Each row is where one point has got to under a steady rotation. How many steps took it there?
The counts run from 0 to 544.
[118 149 123 160  85 121  99  98 129 110 116 174 110 127 140 126  79 123
 109 195 150 134 142 137 153 128 133  75 159 111 164  98 161  67 162 104
 144 117 111 118 145 147 124 119 147 145 118 162 112 108 161 176 153 141
 149 130 161 143 104 149 127 105]
399
[135 110 164 182  97 109  78 142 124 130 138 155 136 157 125  79 104  78
 154 155 126 120  98 150 144 133 112 157 158 106 184  98 130 134 167  88
  90 107  99 128 173 134  99 156 149 154 167 126 134  98 134 103 114 111
 131 158 134 133 111 106 127 136]
28
[212 161 109 154 158  82 117  89 139 166 167 124 169 127 106 115 107 117
 117 136 123 134 109 142 121 104  79 162 134 152 132  80 139 118 105 153
 145 148 108 151 128 103 170 177 157 143 113 131 103  86  80 140 122 154
 135 123 115 112 130 133 132  73]
213
[155 148 167 147 137 113  95  90 119  83  96 153 116 110 119 107 104  97
 166 184 152 136 130 110 150 142  88  94 154 167 156  92 180 108 157 157
  89 127 145 118 145 114 112 143 159 144 142 111 133 114  81 137 120 123
 136 108 147 140 120 155 148  90]
16
[170 136 161 146 131  96  87 132 136 138 165 125 129 130 124  83 128  90
 143 122 140 149 121 145 142  86  67 185 132 135 154  68 154 143 124 141
 106 154 143 179 150 134 132 205 139 129 156 139 135 110 105 115 107 156
 146 132 102 119 160 119 128 133]
348
[130 158 121 133 102 107 108 134 122 157 174 124  97 141 132 112 163  52
 134 107 136 180 136 148 153  48  84 139 153  98 157 108 150 124 115 137
 143 127  79 167 134 141 123 171 142 119 149 121 139 109  97 121 159 163
 149 138 119 101 133 127 124 113]
227
[139 157 117 186 134 116 126 109 155 147 107 153 119 172 138 156  98 168
  97 167 155 132 119 158 138 126 113 147 156  82 138 107 120 127 143  70
 153 151 103 125 133 183 138 129 122 107 132 150 129 101 137 148 135 187
 147 184 123 114  88 116 120 138]
63
[158 187 150 123 152  99 111  98 122 144 155 137 116 138 151 167  97  96
 161 105 136 130  85 149 171 107  74 168 147 159 121 122 155  96  98 138
 131 147 136 161 119  99 121 158 135 118 111 135 151 101  71 161 173 139
 130 100 141 120 120 101 108 106]
94
[180 122 159 157 152 152 111  95 116 153 122 162 138 121 115  98  86 110
 125 157 142 131 138 135 146  91 106 114 105  90 165  70 113 124 172 118
 134 138 112 180 172 153 126 154 118 165 128 118 135 121 144 117 127 110
 119 139 153 144  63 116 123 108]
387
[106 181 124 135 139 143 144 127 129 175 118 131  92 188 151 156 129 103
 110 139 201 150 146 109 142  93 140 162 147  99 138 120 145 135 142 111
 136 182 116 180 161 187 115 144 120  98 123 156 148 163 117 124 132 156
 139 147 101 116 132 114  93 126]
444
[ 90 135 145 146 134 140 135 149 110 186 126 155 124 192 143 147 128  77
 121 171 168 130 147 112 154 110 134 177 141  93 149 132 153 159 160 108
  96 162 145 160 147 193  97 159 126  85 132 145 133 145 129 105 116 135
 113 135 114 127 152 110  93 141]
305
[ 97 170 158 148 211  99 133  95 125 152  92 143 134 175 130 146 112 155
 125 177 155 103 105 115 156 152 111 206 130 118 132 132 132 111 140 127
  89 167 151 159 129 116 136 166 120  89  97 142 122 119  99 100 137 138
 139 111 108 120 135 125  96 124]
313
[147 168 146 135 144 117  90 120 115 148 162 103 115 148 136 109 137  62
 165  90 141 177  97 157 152  71  82 140 169 112 140 116 139 127 118 132
 148 135  79 152 146 125 113 154 139 133 146 127 158  99  88 107 172 156
 124 140 138 103 109 118 130  83]
229
[152 125 121 156 125 150  91 116 111 116 138 154 141  95 108  84 102 100
 121 170 174 153 173 117 135 130 133  81 108  99 156  73 142 110 178 128
 151 135  96 148 149 159 137 147 151 112 142 166 119 159 128 125  87 155
 160 154 107 155 167 154 103 125]
4
[151 159 111 113 145 146 114 124  89 181 160 110 112 118 116 122 127  74
 144  99 155 135 127 115 165  82 112 154 120 104 162 137 109  79 147 125
 154 121  76 174 140 104 140 152 120 120 128 147 143 152  86  83 135  94
 152 150 132 121 125 107  59 119]
109
[125 184 125 153 167 148 142 157 114 169 121 137  89 184 118 163 137 105
 141 125 197 141 134 114 149 119 131 146 168 107 117 125 131 142 113 112
 137 174  91 175 137 170 138 157 108 106 125 147 144 167 106 107 130 160
 126 155 119 110 103 114  91 131]
446
[154 107 145 162 137 155 104  97 106 124 109 185 129  97 128 156 109 121
 116 177 104 137 139 133 153 109  88  86 103  59 145  98 138 125 183 117
 136 114  81 127 105 146 111 126 145  83 146 113 154 115 118 152 148 158
 145 149 111 111  72 122 102 146]
380
[169 143  90 155 140 121  94 146 125 144 164 141 132 136 110 130 106 100
 135 128 175 133 115 126 125 140 134 153 141 119 133  85 132  94 122 112
 158 149  64 172 121 122 160 149 122 106 144 176 125 172 126 139  83 151
 153 171  95 119 161  97  82 156]
463
[176 131 159 154 152 143 121 108 112 155 133 177 131 113 101 113 103 118
 113 166 133 115 151 123 159  85  93 105  98  89 177  61 122 129 156 132
 111 126 106 193 156 144 149 164 125 165 134 107 113 125 145 115 124 114
 123 130 155 136  64 125 121 111]
388
[148 147 152 168 152 115  85 116  96  92 112 162 119 109  83 108 111  71
 186 169 159 136 121 116 155 146 101  92 159 152 144  92 165 108 135 169
  80 109 106 126 131 120 142 153 144 147 140 121 121 123  94  99 122 124
 134 114 156 141 114 161 144  89]
14
[161 169  81 136 126  85 128  90 166 155 147 131 129 137 131 177 117 135
  93 192 127 140 119 127 122 104 115 141 158 139 131 100 167  70 118 137
 141 146  94 140 110 105 154 116 157 109 103 148 104 119 105 199 147 147
 145 121 104  97 130 128 129  99]
78
[197 148 105 152 170 114 116  99 141 134 126 111 126 119 107 139 118 122
 137 184 162 144 125 105 111 135  94 133 149 177 111  89 179 124 135 173
 118 178 127 124 109 126 142 144 161  93 123 153 125 127  67 149 101 147
 134 130  87 101 144 150 136  84]
335
[110 162 121 167 196 102 127 100 133 172 103  99 105 158 126 110 122 120
 127 188 172 127 103 103 132 122 104 149 186 139 130 105 150 129 148 149
 104 154  94 150 140 143 124 172 117 145 131 137 136 116 138  94 169 140
 124 124 126  87  85 145 126 121]
190
[146 161 110 161 179 125 127  80 124 160  89 133 139 145 123 144  70 167
 127 172 176 105 125 115 143 177 119 167 119 142 120 141 125 106 173 111
 128 163 159 122 118 159 140 149 131  93 113 179 110 120  83 115 120 136
 155 136 116 145 146 145  85 126]
317
[169 169  89 168 116  84 135 117 145 180 142 139 107 163 125 132 118 134
  99 165 145 114  99 118 135  92 105 181 150 124 148  84 131 100 126 117
 104 139  91 178 148 136 182 167 105 161 117 149  95 138 147 123 144 115
 158 146 131 107  74 114 121 130]
70
[119 134 150 152 145 116  94 137 125 100 146 152 107 105 100  80 147  87
 138 174 164 149 158 109 149 116 116  93 156 117 181  63 161 114 136 157
 111 124  68 178 146 111 126 175 137 154 161 120 122 159 152 107 113 154
 132 130 123 123 137 142 125 131]
9
[152 140 138 135 145 141 111 104  90 150 124 123  97 102 108 110 136  79
 157 159 109 140 118 106 166  86  80 117 122 107 150 116 151 129 168 169
  87 105  87 133 129 117 133 151 136 122 135 108 151 118  75  87 171  87
 141 120 130 103  73 153 120  95]
371
[138 157  90 164 150 128 139 118 122 165 103 152 114 129 117 147  90 168
 103 186 172  91 160 101 136 161 114 147 136 131 127 136 146 114 164 104
 131 150 136 116  98 164 157 170 139  94 134 169 107 133  85 135 120 142
 173 144 107 134 146 144  76 157]
319
[143 120 120 136 109 145  57 145  95 121 156 154 111 105 127 127 105  41
 184 123 165 155 123 145 153 127 105 120 146 133 128 121 174 116 141 118
 138 135 122 121 113 175 110 152 148  82 165 163 151 132  94 134 113 146
 144 141 122 134 183 114 107 151]
481
[125 154 136 109 136 125 140 148 114 185 148 159 116 149  88 143 128  96
 129 190 128  83 146 118 148 152 140 150 177 155 163 145 165 111 134 121
  90 128 122 135 126 102 121 148 166 124 107 139 109 125  84 136 133  76
 100  94 136 121 129 133  98  71]
293
[155 143 147 138 162 150  97  95  98 149 128  89 112 118 115  81 129  64
 173 135 133 158 103 126 155  89  94 117 147 103 146 117 133 122 175 157
 131 124  76 137 146 121 103 139 128 141 151 128 170 105  91  74 164  99
 128 140 143 101  84 141 123  86]
369
[148 141  85 158 195 121 126 115 140 173 130  92 130 140 120 107 116 115
 125 167 209 135 117  97 114 134 121 148 166 143 137  93 129 100 143 133
 151 169  76 163 137 145 133 163 118 132 148 163 134 162 134  97 104 140
 131 163 103  99 140 117  90 143]
326
[144 169 116 183 152 130 134  91 117 158  89 173 108 156 121 177  84 153
 124 185 141 109 125 136 151 140  99 121 146 118 109 136 146 137 152 106
 114 138 144 102 112 195 149 135 129 104 121 126 111  90  81 142 161 143
 141 128 154 126  64 145 132 100]
58
[156 156 139 113 160 174 113 118  88 124 120 149  96  90 109 165 118 111
 148 157 136 135 144 126 157 141 127  84 126 102 122 140 155  97 156 135
 159 137  76 136  90  99 114 109 155  62 118 164 160 151  71 166 149 132
 135 131 101 116 109 141  75 108]
119
[156 145 183 123 195 123  83  99 104 125 116 129 124 109 102 103 104  97
 190 127 129 115 108 156 175 143  77 157 128 137 163 127 130 106 145 134
 114 122 127 134 124  87 111 160 136 109 153 121 159  84  58  91 127 108
 134 125 134 113 132 111  98 113]
491
[193 140 122 172 124  86 103 115 164 171 151 121 133 150 144 100 104 116
 105 142 140 125  90 127 116  91  80 183 139 139 136  62 146 128 137 133
 113 159 119 180 153 143 141 197 128 165 147 146 132 121 130 143 127 139
 149 142 113 114 103 105 126 143]
208
[136 178 132 135 136 136 139 153 104 220 167 157 139 183 101 134 109  97
 122 127 138  95 128 141 142 130 148 174 150 125 147 149 122 135 129  98
 133 147 112 168 161 134 136 166 138 145  97 148  98 119 104 118 154  97
 105 112 153 133 107 124  86  69]
429
[ 92 188  95 145 147 151 126 106 106 175 122 150 133 166 135 174  90 109
 124 155 165 124 121 124 145 155 155 130 157 116  96 170 151  98 149 108
 167 151 108 116 116 166 118 125 140  89  95 180 119 128  92 152 176 144
 140 117 131 130 139 140  80 104]
438
[120 144 120 139  91 164  99 126 106 110 128 191 104 111 134 146 106  79
 127 177 155 165 153 126 163 103 143  80 122  73 155  85 163  88 154 118
 130 124  97 160 149 163 136  99 135 106 112 159 119 164 160 160 131 141
 144 139 131 149 115 137 113 117]
262
[138 143 170 120 128 115 113 133 128 123 111 143 102 135 101 115 112  99
 154 200 143  98 140 119 143 161 124 121 188 170 170 122 183 104 151 125
  85 137 142 107 145 100  85 136 170 132 128 132 134 113  85 138 118  83
 103 112 135 125 128 150 130  80]
155
[123 105 142 137 161 151  97 109 111 154 121 107 127 112 103  70 136  91
 144 183 129 148 137 137 150 104 127 133 123  72 188 100 123 109 187 124
 128 125  72 153 160 116 110 133 125 114 144 151 151 131 151  69 128 106
 129 154 106 104 124 129 103 118]
505
[144 150 118 151 147 116 113  59 125 119 117 174 157 108 122 140  76 130
 116 205 142 124 140 130 155 126 114  82 131 114 163  92 135  54 148 133
 147 108 108 128 133 120 146 104 153 140 102 121  97 103 132 151 145 138
 134 114 164 148 108 142 127  79]
396
[108 123 103 160 130 146  98  98 113 177 131 161 156 130 118 125  85  92
 120 199 103 107 132 150 134 155 136 114 151 103 146 143 154 122 194 100
 145 106  88  84 121 167  96 130 169 124 143 151 110  79 116 138 170 118
 127 114 142 125 124 139 106 106]
41
